One vector is turned by the same rotation once a tick. Each row is the vector after some number of ticks, and that number follows the row.
The counts run from 0 to 374.
[122 178 122 135 151 119 164 108 150 116 119 144 125  83 137 131 118 128
 119 104  82 168 156 115 120  97 133 151 126 168 119  82 153 129 125  98
 133 136 107 143 109 155 156 162  86  88 142 102 122 157 155 104 205  70
 145 111 141 125 133 168 171 123 132 149 135 121 129 119 120 125 101 152
  94  99 154 104 107 129 162 119 185 108 170]	260
[140 185 131 140 142 124 166 101 149  96 104 138 133  66 141 133 128 128
 126 104  80 175 143 122 100 119 136 158 123 141 129  94 124 151 142 106
 130 128 124 135 138 145 127 176  82 105 149  67 135 169 145 118 200  86
 130 122 125 120 134 190 179 113 145 144 134 119 134 129 128 144 109 137
  89 111 148  92 130 121 131 127 181 142 162]	25
[146 182 117 138 145 111 153 115 140  91 117 131 139  78 142 146 116 134
 131 111  75 163 132 121 106 122 127 169 120 139 137 100 124 158 143  90
 145 128 113 134 141 164 132 172  70 104 138  52 141 173 129 122 190  87
 117 144 128 118 125 177 168 109 131 147 126 114 122 132 141 145 101 145
  95 102 145  83 129 122 128 129 172 147 145]	369
[133 177 112 127 131 112 152 121 143  99 136 121 135  89 142 146 102 133
 127 114  75 153 137 116 106 112 118 167 108 148 145 100 139 137 140  91
 138 139 104 123 132 172 149 157  75 103 132  59 141 172 126 108 199  75
 112 154 136 114 121 174 158 114 122 145 120 123 118 133 135 124  96 156
  96  88 142  80 123 118 132 144 179 149 156]	96
[151 173 124 165 142 137 170 132 124 101 123 144 133 111 155 156 138 123
 104  76  75 156 162 115 139 122 139 164 113 165 138  89 116 134 153 116
 141 126 137 121 148 160 163 141  89 109 124  68 141 147 126 103 185  46
 152 121 165 126 111 173 160 129 121 144 124 123 120 106 124 135 100 143
 111 102 132  83 126 117 113 128 158 138 181]	173
[151 166 124 164 149 127 167 111 132  95 127 145 137  98 154 151 137 126
 106  91  70 171 149 120 128 132 136 163 127 171 138  84 114 149 140 103
 150 130 148 127 143 149 147 151  84 108 131  69 142 148 136 124 170  52
 140 124 169 133 116 177 173 125 127 148 130 111 117 116 115 147 111 152
 115 115 137  71 130 124 132 115 167 139 169]	185
[141 182 139 146 133 119 163 126 136  95 131 137 144  95 145 131 114 115
 115 102  74 164 149 128 121 135 137 167 126 173 139  75 129 127 150 121
 157 136 130 126 131 155 158 158  95 100 135  82 146 159 127 112 185  54
 143 130 169 116 129 180 166 119 131 143 126 130 130 119 124 140 106 155
  94 109 136  63 127 117 130 136 171 150 174]	167
[149 175 134 149 138 124 163 124 134 110 135 134 131 100 144 127 129 118
 112 107  73 162 158 121 120 131 130 162 119 172 135  80 129 137 147 107
 151 135 144 130 130 153 164 159  97  90 134  65 132 163 145 113 197  60
 148 119 165 116 130 160 179 107 123 141 134 133 135 126 121 142 104 151
  94 107 136  67 118 120 126 135 165 149 167]	188
[140 182 131 129 144 120 159 118 152 105 103 146 139  65 143 132 116 144
 135 120  73 165 146 123 121 112 142 158 124 131 123  92 124 151 155  94
 140 127 106 136 131 153 136 173  73  99 150  69 126 166 136 106 200  90
 137 120 118 112 138 173 172 104 130 148 122 118 135 125 135 145 108 143
  87 100 156 105 116 123 135 132 180 135 153]	47
[144 178 141 143 139 127 165 134 137 112 133 140 136 102 147 126 123 121
 113 108  67 162 162 123 131 125 137 157 122 175 128  81 125 136 153 110
 153 132 136 131 126 158 175 159  90  88 134  80 128 156 142 104 195  57
 154 114 164 114 132 156 178 105 120 140 131 137 135 121 121 142 107 149
  96 105 142  77 114 119 130 134 162 140 171]	189
[145 177 118 149 136 129 162 134 129  95 117 156 135 101 152 157 119 131
 113  77  72 152 162 115 145 122 145 167 118 158 132  87 125 125 158 117
 138 126 121 127 142 162 162 134  92 114 133  90 148 148 117  89 176  40
 147 126 169 121 109 178 154 131 123 144 113 127 119  97 122 128 102 148
 111  96 141  86 127 113 124 133 166 127 184]	152
[144 178 101 140 149 123 153 125 138 107 106 149 134  85 154 161 128 156
 134  89  73 151 149 114 129 101 136 166 112 128 128 103 120 158 149  82
 129 117 101 133 150 172 145 151  57 110 136  61 134 163 126 100 186  77
 135 137 129 126 113 176 158 117 117 157 117 102 113 117 134 137 103 147
 116  88 151 111 119 120 130 123 171 127 149]	71
[133 185 110 130 129 122 150 143 134 111 122 140 129  97 145 157 108 142
 131  95  75 139 153 113 139  97 139 167 108 137 132 100 140 134 150  90
 131 125  92 133 138 181 160 152  65 106 135  67 138 165 119  85 198  66
 139 137 130 113 115 165 150 116 112 152 114 116 117 109 138 128  97 154
 102  83 152 106 119 116 127 138 173 128 162]	90
[141 190 124 131 135 115 153 133 146 108 121 131 135  82 140 139 107 133
 131 114  74 154 145 116 114 114 128 159 113 138 132 104 130 148 150  92
 142 128 109 136 132 169 147 171  71  95 141  52 133 172 132  99 205  82
 132 132 123 103 129 162 169 100 118 142 125 127 129 131 137 141  96 144
  88  92 149  89 118 119 123 143 168 141 149]	371
[135 177 112 152 148 138 177 113 142 109  99 154 112  90 142 152 141 129
 115  65  97 168 163 103 112  95 135 149 112 148 135 103 136 141 131 112
 104 126 112 132 138 157 145 143  78 109 136  77 136 158 150  88 206  72
 137 118 130 138 113 189 162 135 131 142 127 114 126 108 121 126  93 133
 111  94 148 114 117 125 129 127 171 115 184]	294
[133 164 102 155 163 133 169 102 141 112 114 150 122  97 145 154 140 138
 108  78  85 165 156 104 123  90 130 158 121 169 126  94 141 146 120  92
 120 127 114 138 132 155 152 148  77 102 125  86 127 151 151 109 187  62
 143 116 144 145 115 173 165 138 128 150 136 101 113 110 117 130  98 151
 119  99 148 111 115 129 150 105 178 108 168]	254
[162 170 121 160 141 135 168 138 125 111 122 156 127 109 159 153 138 129
 107  77  76 155 165 106 135 125 134 158 114 160 138  90 112 142 160 111
 134 127 139 134 144 160 166 132  89 109 139  72 139 153 136  93 182  51
 152 121 171 125 111 165 165 121 115 144 126 131 121 111 117 137 104 142
 116  97 137  85 124 121 120 132 156 137 178]	172
[130 183 121 129 143 125 173 112 149 110 102 157 125  74 137 133 117 130
 121  96  91 177 159 116 112  96 133 149 125 145 115  91 140 130 138 110
 115 136 104 143 117 148 145 160  85  94 151 105 127 160 155  85 205  75
 140 114 134 127 137 183 168 128 139 144 130 124 138 116 122 125  99 141
  97  94 159 106 118 124 151 125 182 110 177]	291
[142 182 118 156 144 132 167 113 134 104 103 138 132  83 150 152 146 139
 123  88  80 155 152 108 113 103 138 160 113 133 138 114 117 159 142  96
 119 118 114 121 156 163 134 158  68 116 134  42 139 160 127 112 196  79
 135 127 114 129 116 180 167 119 130 144 125 104 122 121 129 141 101 132
  98 104 142 109 121 114 112 127 170 137 161]	42
[132 165 119 163 155 131 163 104 134 106 138 122 122 105 144 144 143 125
 106  98  79 164 148 112 117 114 127 161 117 188 138  95 137 142 113  95
 142 130 131 126 140 167 161 165  85  92 115  56 133 159 144 132 192  64
 137 116 149 136 118 164 171 122 127 140 139 102 116 123 115 135  99 154
 104 114 136  83 114 122 136 116 171 136 164]	226
[136 189 127 138 139 117 164 111 151  86  97 144 138  68 139 133 122 125
 126 107  81 177 144 127 100 117 146 161 126 139 121  92 126 147 144 113
 134 130 109 133 136 141 126 173  83 101 148  76 142 162 136 112 196  86
 131 121 126 122 131 192 171 119 149 145 131 115 134 123 132 148 103 138
  85 110 149  90 127 116 130 128 181 139 163]	329
[130 176 112 131 136 108 146 107 142  93 120 127 144  80 141 151 105 143
 137 108  74 158 134 123 119 116 134 177 122 148 136  94 136 144 135  91
 143 134 100 128 139 168 136 168  67 108 131  67 142 168 117 124 183  75
 115 149 133 123 122 184 158 120 126 152 118 106 117 126 136 132 103 162
 100  99 151  87 125 119 139 128 188 141 149]	85
[149 167 101 144 137 121 166 122 134  97 118 157 135  96 155 167 117 139
 122  73  75 156 153 109 132 115 133 172 118 145 139  93 121 132 152 100
 131 136 120 135 140 164 154 129  78 116 138  89 146 157 125  91 177  49
 129 147 162 125 109 190 151 134 117 153 115 126 108 107 128 127 102 149
 126  87 142  92 133 118 132 132 168 131 177]	132
[141 181 121 137 142 115 155 112 141 100 126 122 136  84 144 144 116 136
 134 109  77 160 137 118 105 109 123 165 117 142 143 104 131 155 133  90
 133 130 110 125 140 168 138 174  67 103 133  42 139 171 127 122 202  87
 119 138 119 115 125 176 169 108 129 145 124 111 121 131 134 139  99 148
  92  99 143  89 117 114 121 137 176 149 147]	65
[143 170  99 133 142 120 152 123 140 107 112 149 137  89 151 168 109 153
 134  83  75 154 148 110 139 101 134 171 116 139 130  98 129 137 149  86
 128 128 101 140 139 170 153 141  65 115 141  80 133 158 119  94 182  60
 130 152 148 121 108 176 147 124 110 156 112 115 114 112 132 127 102 153
 119  84 150 102 127 120 135 130 175 123 160]	101
[136 188 113 138 142 117 154 138 140 103 103 148 140  85 149 154 119 150
 136  93  71 148 152 115 146 107 146 168 121 132 119  97 126 148 157  89
 144 114  95 135 142 171 147 160  63 105 139  68 130 155 119  91 188  68
 148 125 128 113 115 164 162 113 115 153 121 111 122 107 135 138 107 146
 102  92 157 114 122 118 128 126 169 122 151]	374
[139 174 119 141 155 129 166 123 141 127 127 145 117 105 142 137 133 133
 112  95  85 158 166 106 127  95 124 149 117 172 122  91 149 141 133  90
 129 129 119 141 119 167 174 151  80  85 132  82 115 161 161  96 211  68
 151 110 141 127 129 153 174 115 114 142 135 121 128 122 114 129  92 149
 103  90 148 106 103 129 146 125 173 113 168]	241
[123 180 116 158 142 131 174 110 141  88 107 136 128  87 140 144 134 120
 116  79  93 166 152 113 103 102 139 158 115 159 136 104 139 135 121 127
 112 130 106 119 140 154 136 163  86 112 125  76 146 154 136 105 201  72
 134 114 124 140 115 190 157 144 151 140 134 105 125 107 120 128  93 139
  96 113 143 104 123 114 129 123 176 121 182]	296
[150 184 120 139 145 127 162 126 146 118 100 152 129  80 149 145 132 148
 132  97  79 153 158 109 122 102 133 154 116 124 124 102 116 154 156  91
 123 120 108 141 139 164 144 152  66  98 150  57 125 167 140  93 205  82
 141 124 122 112 125 171 172 102 116 150 122 120 129 126 133 143 103 134
  95  91 152 118 114 119 124 133 170 132 153]	49
[120 176 107 152 150 129 169 111 136 108 107 147 121  95 138 154 135 129
 111  73  90 161 159 109 126  92 142 157 117 164 127 103 149 133 125 113
 118 123 101 125 132 161 149 157  82 104 124  90 134 145 139 101 199  61
 149 107 131 135 116 179 157 146 139 147 133 101 121 103 116 127  99 143
 107 106 145 114 114 120 144 117 180 112 185]	274
[142 183 118 132 140 125 175 113 147 117 102 156 118  79 139 131 123 130
 119  90  93 176 161 110  99 100 130 147 120 140 126  98 139 138 144 111
 110 136 113 142 120 152 138 151  91  95 153  89 128 166 159  88 214  84
 135 118 130 123 134 180 172 123 136 140 129 132 140 123 123 128  93 135
  95  92 151 102 117 124 138 133 176 119 179]	301
[130 180 118 121 127 112 150 130 142 107 135 127 135  90 140 144  94 136
 135 112  74 149 142 118 116 109 127 165 110 155 138  94 150 130 142  97
 141 138 100 126 127 179 157 163  80  96 139  72 140 174 126 102 202  72
 125 148 138 107 125 174 154 113 120 145 114 127 130 127 134 125  94 155
  96  81 147  88 120 115 133 148 178 144 156]	97
